(in the rows, 128 means zero)
The rows of M fall into several groups, which share some directions, and each row is roughly a mix of its group's hidden directions.
M, 140 rows:
[[145 109 133 151 119 116 166 153 143 161  88]
 [103 152 131 133 146  99 122 136 146 146 186]
 [124 130 128 157 143 148  90 160  96 103 157]
 [157  84 130 103 134 174 118 121 101 136 123]
 [137 109 122 101 142 143  88 119 137 133  72]
 [165 154 105  97 113 135 105 136 123 111  86]
 [150 105 115  93 116 154 142 116 126  77 107]
 [104 148 118 162 136  94 102 158 156 115 150]
 [118 154  98 127  99 120 172 101 106 151 114]
 [134 101  82 128 115 133  88 117 157 158 125]
 [ 98 144 146  87 123 132 138 132 130  97 175]
 [117 147 131 135 115 108 178 173 143 105 140]
 [118  94 123 142 100 138  93 176 140 149 123]
 [123 106  92 117 134 157  81 114 157 144 141]
 [124 158 136 146 107  93 132 120 114 158  79]
 [102  91 150 117 120 130 178 127 157 127 148]
 [152 104 109 148 142 139 102 116 147 165  86]
 [119 147 124 102  99 169 131 117  83 101 133]
 [140  85 132 110 153 132 105 104 163 148 100]
 [112 143 141 157 124 190 137 134 109 107 117]
 [154 122 142  93 140 135 140  75 149 115 103]
 [131 135 145 115 140  88 106 133  90 155 167]
 [154 120 103 170 130 115 115 121 136 161  85]
 [128 154  78 134 112 109  90 132 102 132 106]
 [133 119 132 171 147 113  98 181 113 121 124]
 [129 163 150 146 119 160 149 130 101  82 137]
 [105 123 122 103 132 118 111 141 174 109 175]
 [109 161 100 118 155 104 141 122 156 144 168]
 [109 102 103 156 132  87 140 161 135 152 150]
 [148  90  99 134 152 146  93 115 164 143 124]
 [106 160 142 176 139 114 138 135 172 116 129]
 [120 101 149 110 131 104 149 157 179 135 149]
 [121 119 107 154 109 107 130 139 164 161  85]
 [134 101 171 147 152 137 132 161  93 111 145]
 [126 119  86 133 107 133 148 124 177 116  93]
 [141 126 114 120 144  90  79 115 129 169 122]
 [156 105 136 102 124 167 139 140  87 109 103]
 [168 153  81 126 114 137  95 121 107 121 115]
 [119 162 126 155 120  88 159 130 126 121  85]
 [111 173 127 137 110 106 166 103 154 134 108]
 [137 150 110 143 117 165 158  82 130 141 101]
 [115 147 102 121 103 108 123 113 169 167 100]
 [138  99 103 112 115 176 132 109 127  95 100]
 [130 119 138 147 167  98 110 146 156 151 168]
 [131 104 172 129 148 132 128 152  93  99 158]
 [134 120 162 153 149 144 116 141  70 112 131]
 [ 99 154 153 112 108  75 135 133 152 142 127]
 [ 98 117 131 167 132 175 136 140 141 165 127]
 [167  84 157 135 161 141 107 110 128 136 133]
 [143 111 167 153 144 131 167 163 101 116 124]
 [ 93 172 117 125  94 133 124  91 123 105 140]
 [111 128 144 102 125 146 107 142 118 111 191]
 [115 151 137 169 139  86 119 164 142 151 124]
 [162  98 147 150 150 120 138 130 125 176 103]
 [ 98 168 128 164 130  90 131 142 156 115 139]
 [140  77 103 130 125 169 122 142 105 152 139]
 [158  88 120 137 158 115 126 134 168 143  98]
 [154 152  95 159 145  95  92 126 143 140 117]
 [117 114 128 118 124 142 136 151 116  92 190]
 [129 106 130 134 150 167  84 104  91 137 123]
 [127 147 104 163 115  92 146 114 132 133 176]
 [122 123 140 108 135 155  96 131 112  97 182]
 [140 117 140 106 147 145  98 119 151 123  69]
 [121 146 159 123 137 121 137 131  86  82 161]
 [119  73  95 139 124 124 156 144 125 155 149]
 [120 162 137 123  99 143 153  87  87 136 121]
 [119 147 176 145 126  81 144 145 110 135 110]
 [125  99 169 103 138 181 139 142 123 138 123]
 [142  66 113 102 131 119 116 143 141 157 132]
 [132 122 101 114 147 104 144 111 188 119 109]
 [156 108  71 135 118 146 125 108 156 120 111]
 [117  91 132 130 113 134  91 180 149 134 144]
 [129 159 169 135 133 106 173 135 103 107 114]
 [161  95 114 118 145 169 113  94 127 153 119]
 [148 174 162 132 139 156 107 108 120 113 100]
 [140 156 117 125 130 126 144  96 149 149  71]
 [127  92 129 119 138 104  90 176 125 131 153]
 [118 133 145 134 112 169 175 138 129  86 131]
 [151 136  99 142 137 178 157 119 105 100 129]
 [112 139  88 103 113 128 101 101 172 145 133]
 [110 134 122 167 119 146 133 167  83 135 150]
 [128 135 137  75 148 125 160 117 140 111 167]
 [111 167 153  99 111  82 147 123 139 116 119]
 [146  96 164  95 134 150 128 150 107 100 149]
 [163 133 123  95 127  72 129 114 135 102 139]
 [108 146 146 114 108  98 148 142 107  94 170]
 [114 136 118 141 104 134 185 165 145 111 143]
 [136 180 161 107 124 139 103 112 129  99 109]
 [134 107 167 141 150 138 140 157  94  99 155]
 [123 100 123  81 101 136 147 135  85 124 146]
 [ 95 159 136 162 114  86 121 117 154 144 145]
 [167  89 154 140 175 125 112 121 137 129 131]
 [ 99 106 111 150 111 181 139 129 118 159 139]
 [111 150 154 115 129 123 149 138 103  84 171]
 [166  89 133 146 154 151  98 112 122 113 104]
 [135 168 125 141 103 109 173 150 148 112 150]
 [102 148 108 181 133  95 137 152 132 138 144]
 [142 152 103 111 123 134 175 105 164 125 102]
 [156 108 131 107 150 162  92 108 109  95 136]
 [155  87 124 112 149 155  78 132 136 121 133]
 [140 107 121 157 139 187 109 140 100 128 138]
 [129 121 115 116 166 112 113 110 179 111 159]
 [146 122 129 109 140 168  89 123 119 126  79]
 [140 105 137  94 143  96 110 116 181 122 121]
 [107 121  99 119  98 116  76 124 118 134 162]
 [102 101 159 160 154 154 131 112 109 136 161]
 [109 136 129 111 108  74 165 129 152 149 119]
 [148  99 148 101 145 164 112 110 115 138 169]
 [123 129  89 127 106 141 169  85 146 143 115]
 [128  79 128 100 153 117  99 119 145 152 101]
 [175  96 110 165 137 137 141 132 114 134  97]
 [139  90 137 136 119 114 151 167 114 106 169]
 [153 161 157 122 118 119 169 151 149 131 161]
 [116  87 103 117 118  96 117 165 145 155 146]
 [127 105 124 106 107 123 156 151 126  96 180]
 [129 137 114 109  97 136 163 120 122 107  73]
 [134 159 118 128 116 122 194 131 134 101 132]
 [110 158 150 130 140 100 140 167 106 116 167]
 [123 138 159 111 111 162 150 133  77 105 136]
 [111 108 175 100 122 145 169 129 155 122 125]
 [138 106 165 150 128 110 169 172 113 126 128]
 [126 154 115  91 123 122 187 108 129 142 115]
 [141  98 108 124 142 148  83  95 128 160 112]
 [151 162 123 128 142 110  79 133  86 124 121]
 [147 126 114 128 122 124 165 110 130 141  65]
 [136 125 121 144 149 150  91 108 136 164  83]
 [101 102 140 144 143 176 125 149 139 163 108]
 [140 126 159 107 148 148 119 121  94  93 170]
 [114  90 132 149 154 168 106 100 100 120 130]
 [106  82 168 130 166 138 120 113 140 147 127]
 [140 112 107 121 141 176 169 139 155 112 145]
 [136 116  81 128 132 138 109 112 182 149 125]
 [127 141 146 102 108 166 153 110  86 100 131]
 [144 153 160 155 149 167 106 133  94 113 120]
 [126 129  99 119 108 142 171  79 149 137 112]
 [146 166 124 130 115 115 127 125  80  93 157]
 [131 135 145 124 140 103 110 131  79 147 176]
 [142 100  94 114 123 144 155  81 149 145 114]
 [137 174 169 131 142 104  95 143 129 128 105]
 [153 117 106 108 125 169 141  89 112 148  99]]

Each list below has three rows that fit no group; the rest each fit one group, if only roughly. Name those rows in the order they come.
    Q_938: [124 109 149 122 123  97 181 125 160 105 145]
    Q_768: [129 139 109 178 130 177 139 116 102 139 123]
    Q_532: [151 108 145 132 166  97  98 102 137 162 133]
    Q_782: [116 138 175 131 160 132  93 159 146 119 149]
    Q_345: [104 119 155 152 139 167 122 128  83 145 152]
    Q_477: [109 116 170 127 138 128  86 134  87 120 150]
    Q_982: [106  99 124 114 124 158  89 132 109  84 143]
    Q_985: [140 105 103 104 110 166 148 109 131 158  94]
    Q_48: [136 161 169 114 136  86 136 161 120 109 120]
    Q_735: [148 113 148 159 161 155  94 146 133 104 104]
 : Q_782; Q_982; Q_735
    Q_495: [134 114 161 111 120 164 122 152  79 118 150]
    Q_280: [124 142 144 150 111 120 184 153 112  95 128]
    Q_842: [159 175  94 126 112 100 133 143 147 106 122]
    Q_812: [133 159 108 181 143 120 101 144 104 149 132]
    Q_951: [143 133  88 105 132 136 129  94 178 136 110]
    Q_652: [130 169 137 148 110 113 165 136 117  85 147]
    Q_920: [145 150 186 134 145 107 122 138  92 131 138]
    Q_883: [140 120 128 171 133 128 105 133  99 166  88]
    Q_19: [119 127  90 182 121 156 153 126 115 149 137]
    Q_848: [119  81 136 138 122 142  74 150 110 128 127]
    Q_325: [160 119 131 140 151 153 133 101  78 150 109]
    Q_105: [103 177 139 165 119 108 164 130 132 131 121]
    Q_3: [147 109 103  91 117 141 115 118 159 123  81]
    Q_581: [141  84 136  83 137 107  94 149 126 125 141]
 : Q_280; Q_920; Q_848
    Q_214: [115 134 112  95 107 130 168 142 160 107 164]
    Q_268: [157  89 138 151 155 143  89 148 120 106 119]
    Q_111: [111 145 148 153 143  97 105 158 127  97 164]
    Q_910: [126 115 107 101 141 139  74 101 143 159 134]
    Q_810: [126 159 148 149 144 142 108 113  72 117 109]
    Q_878: [129 149 128 118 133 145 183  86 154 118 128]
    Q_620: [132 122 130  98 106 165 129 140  89  83 125]
    Q_439: [142 173 155 138 118 131 173 123 147 123  98]
    Q_314: [137 101 125 156 134  98 125 147 170 155  94]
    Q_157: [125 131  93 117 100 155 135  82 143 146  97]
 : Q_910; Q_878; Q_439
